[[127 139 139 101]
 [128 137 137 102]
 [122 125 127 118]
 [114 108 109 134]]
=>
[[127 139]
 [128 137]]

[[118 111 118]
 [117 114 116]
 [151 108 110]
 [102 128 118]
 [112 101 126]]
=>
[[118 111]
 [117 114]]

[[122 127 117 136]
 [139 106 120 117]
 [121 128 113 128]]
=>
[[122 127]
 [139 106]]

[[133 113 127]
 [136 107 107]]
=>
[[133 113]
 [136 107]]

[[130 120 114 110 130]
 [131 133 139 139 131]
 [108 148 104 126 108]
 [128 127 128 128 128]]
=>
[[130 120]
 [131 133]]

[[132 138 137 130]
 [119 122 105 135]
 [140 128 129 127]
 [136 109 124 135]
 [133 128 125 144]]
=>
[[132 138]
 [119 122]]

[[142 141 125]
 [136 137 156]
 [ 99 112 124]]
=>
[[142 141]
 [136 137]]
---
[[128 128 128 128 129 142 139 129 128 128 128 128 128]
 [128 128 128 128 128 128 128 128 128 128 133 151 136]
 [128 128 128 128 127 128 128 128 136 141 131 128 128]
 [128 128 128 128 127 128 128 128 139 138 129 128 128]
 [127 128 128 128 128 128 129 141 137 129 128 128 128]]
=>
[[127 128 128 128 128 128 129 141 137 129 128 128 128]
 [128 128 128 128 129 142 139 129 128 128 128 128 128]
 [128 128 128 128 128 128 128 128 128 128 133 151 136]
 [128 128 128 128 127 128 128 128 136 141 131 128 128]
 [128 128 128 128 127 128 128 128 139 138 129 128 128]]

[[140 119]
 [142 110]
 [130 130]
 [133 128]
 [121 134]
 [135 118]
 [135 112]
 [147 102]
 [127 124]
 [123 133]
 [130 126]]
=>
[[130 126]
 [140 119]
 [142 110]
 [130 130]
 [133 128]
 [121 134]
 [135 118]
 [135 112]
 [147 102]
 [127 124]
 [123 133]]

[[143 138 126]
 [151 140 129]
 [140 133 123]
 [146 136 128]
 [147 139 120]
 [107 124 120]
 [151 141 126]
 [156 143 125]
 [148 141 123]
 [157 139 128]
 [127 129 125]
 [144 137 127]]
=>
[[144 137 127]
 [143 138 126]
 [151 140 129]
 [140 133 123]
 [146 136 128]
 [147 139 120]
 [107 124 120]
 [151 141 126]
 [156 143 125]
 [148 141 123]
 [157 139 128]
 [127 129 125]]

[[152 135 117 128 141 130 121 150 146 127 103]
 [152 139 104 133 152 121 138 144 135 121 135]
 [121 143 106 149 123 116 116 123 118 135 147]
 [104 131 150 109 135 108 104 144 117 105 113]
 [131 120 106 130 147 152 114 153 118 108 106]]
=>
[[131 120 106 130 147 152 114 153 118 108 106]
 [152 135 117 128 141 130 121 150 146 127 103]
 [152 139 104 133 152 121 138 144 135 121 135]
 [121 143 106 149 123 116 116 123 118 135 147]
 [104 131 150 109 135 108 104 144 117 105 113]]

[[139 134 140 140 133 150 138 140 140 140 138 138 147 132 135 141]
 [143 144 138 138 141 139 138 134 136 138 135 143 140 137 140 140]
 [137 138 142 140 135 147 141 140 138 142 134 145 146 149 137 142]
 [137 148 138 146 135 134 157 137 137 143 138 139 134 139 138 148]
 [138 142 145 144 135 134 145 145 136 143 141 137 141 138 155 137]]
=>
[[138 142 145 144 135 134 145 145 136 143 141 137 141 138 155 137]
 [139 134 140 140 133 150 138 140 140 140 138 138 147 132 135 141]
 [143 144 138 138 141 139 138 134 136 138 135 143 140 137 140 140]
 [137 138 142 140 135 147 141 140 138 142 134 145 146 149 137 142]
 [137 148 138 146 135 134 157 137 137 143 138 139 134 139 138 148]]

[[129 128 128 128 129 132 138 147 155]
 [154 144 136 131 129 128 128 128 128]
 [136 145 155 157 151 141 133 129 128]
 [148 138 132 129 128 128 128 127 128]
 [140 149 157 155 148 138 132 129 128]
 [128 128 128 128 128 129 131 137 146]
 [128 128 128 130 132 140 150 156 154]]
=>
[[128 128 128 130 132 140 150 156 154]
 [129 128 128 128 129 132 138 147 155]
 [154 144 136 131 129 128 128 128 128]
 [136 145 155 157 151 141 133 129 128]
 [148 138 132 129 128 128 128 127 128]
 [140 149 157 155 148 138 132 129 128]
 [128 128 128 128 128 129 131 137 146]]

[[128 126 129 130 137 134 128]
 [114 132 126 131 108 139 125]
 [119 130 132 125 109 137 131]
 [120 126 129 135 123 125 127]
 [110 126 125 142 115 123 125]
 [129 128 129 128 119 121 130]
 [123 129 131 126 119 131 131]
 [123 127 128 129 136 134 127]
 [123 129 129 124 128 135 130]
 [133 127 122 131 136 106 124]]
=>
[[133 127 122 131 136 106 124]
 [128 126 129 130 137 134 128]
 [114 132 126 131 108 139 125]
 [119 130 132 125 109 137 131]
 [120 126 129 135 123 125 127]
 [110 126 125 142 115 123 125]
 [129 128 129 128 119 121 130]
 [123 129 131 126 119 131 131]
 [123 127 128 129 136 134 127]
 [123 129 129 124 128 135 130]]

[[128 151 126 138 152 153 128 155]
 [119 134 127 128 130 138 123 141]]
=>
[[119 134 127 128 130 138 123 141]
 [128 151 126 138 152 153 128 155]]

[[129 128 128 129 128]
 [132 128 131 135 135]
 [130 128 128 132 129]
 [129 132 128 130 134]
 [136 130 134 143 150]
 [128 129 128 129 130]
 [128 128 128 129 129]]
=>
[[128 128 128 129 129]
 [129 128 128 129 128]
 [132 128 131 135 135]
 [130 128 128 132 129]
 [129 132 128 130 134]
 [136 130 134 143 150]
 [128 129 128 129 130]]
---
[[132 105 155 154 152]
 [156 124 124 158 153]]
=>
[132 124]

[[111 123 135 116 142]
 [129 143 150 153 125]
 [104 141 132 126 119]
 [107 113 145 149 128]
 [111 117 118 141 108]]
=>
[111 143 132 149 108]

[[125 113 138]
 [113 136 135]
 [142 102 111]
 [142 120 117]]
=>
[125 136 111]

[[123 121 125 131 136]
 [136 121 149 149 130]
 [136 121 131 132 126]
 [122 130 120 118 131]
 [128 130 123 134 130]]
=>
[123 121 131 118 130]

[[137 156 149 119 132]
 [132 136  99 125 139]
 [122 119 155 131 128]]
=>
[137 136 155]

[[140 115 138 108 109]
 [107 140 142 140 140]
 [131 122 106 108 112]
 [122 124 108 137 108]]
=>
[140 140 106 137]

[[108 143 114 112 125]
 [136 100 125 137 124]]
=>
[108 100]

[[120 118 125 108]
 [107 117 123 131]
 [150 114 127 132]
 [133 127 134 123]]
=>
[120 117 127 123]

[[119 139 132 120 102]
 [132 109 108 137 139]
 [119 132 137 112 105]
 [128 105 112 133 142]
 [119 142 129 151 142]]
=>
[119 109 137 133 142]
---
[[118 139]
 [129 114]
 [104 136]]
=>
[118 114]

[[134 122 114]
 [146 114 102]]
=>
[134 114]

[[129 131]
 [145 122]
 [127 139]
 [156 105]]
=>
[129 122]

[[ 98 142 156]
 [107 139 147]
 [148 118 108]]
=>
[ 98 139 108]

[[121 107 136]
 [113 128 124]
 [115 123 128]
 [113 122 138]
 [116 141 116]]
=>
[121 128 128]

[[119 136 133 115]
 [138 105 115 137]
 [141 114 129 110]]
=>
[119 105 129]

[[144 104]
 [115 115]]
=>
[144 115]

[[141 102]
 [106 128]]
=>
[141 128]

[[137 117 129]
 [112 129 106]
 [131 108 106]]
=>
[137 129 106]
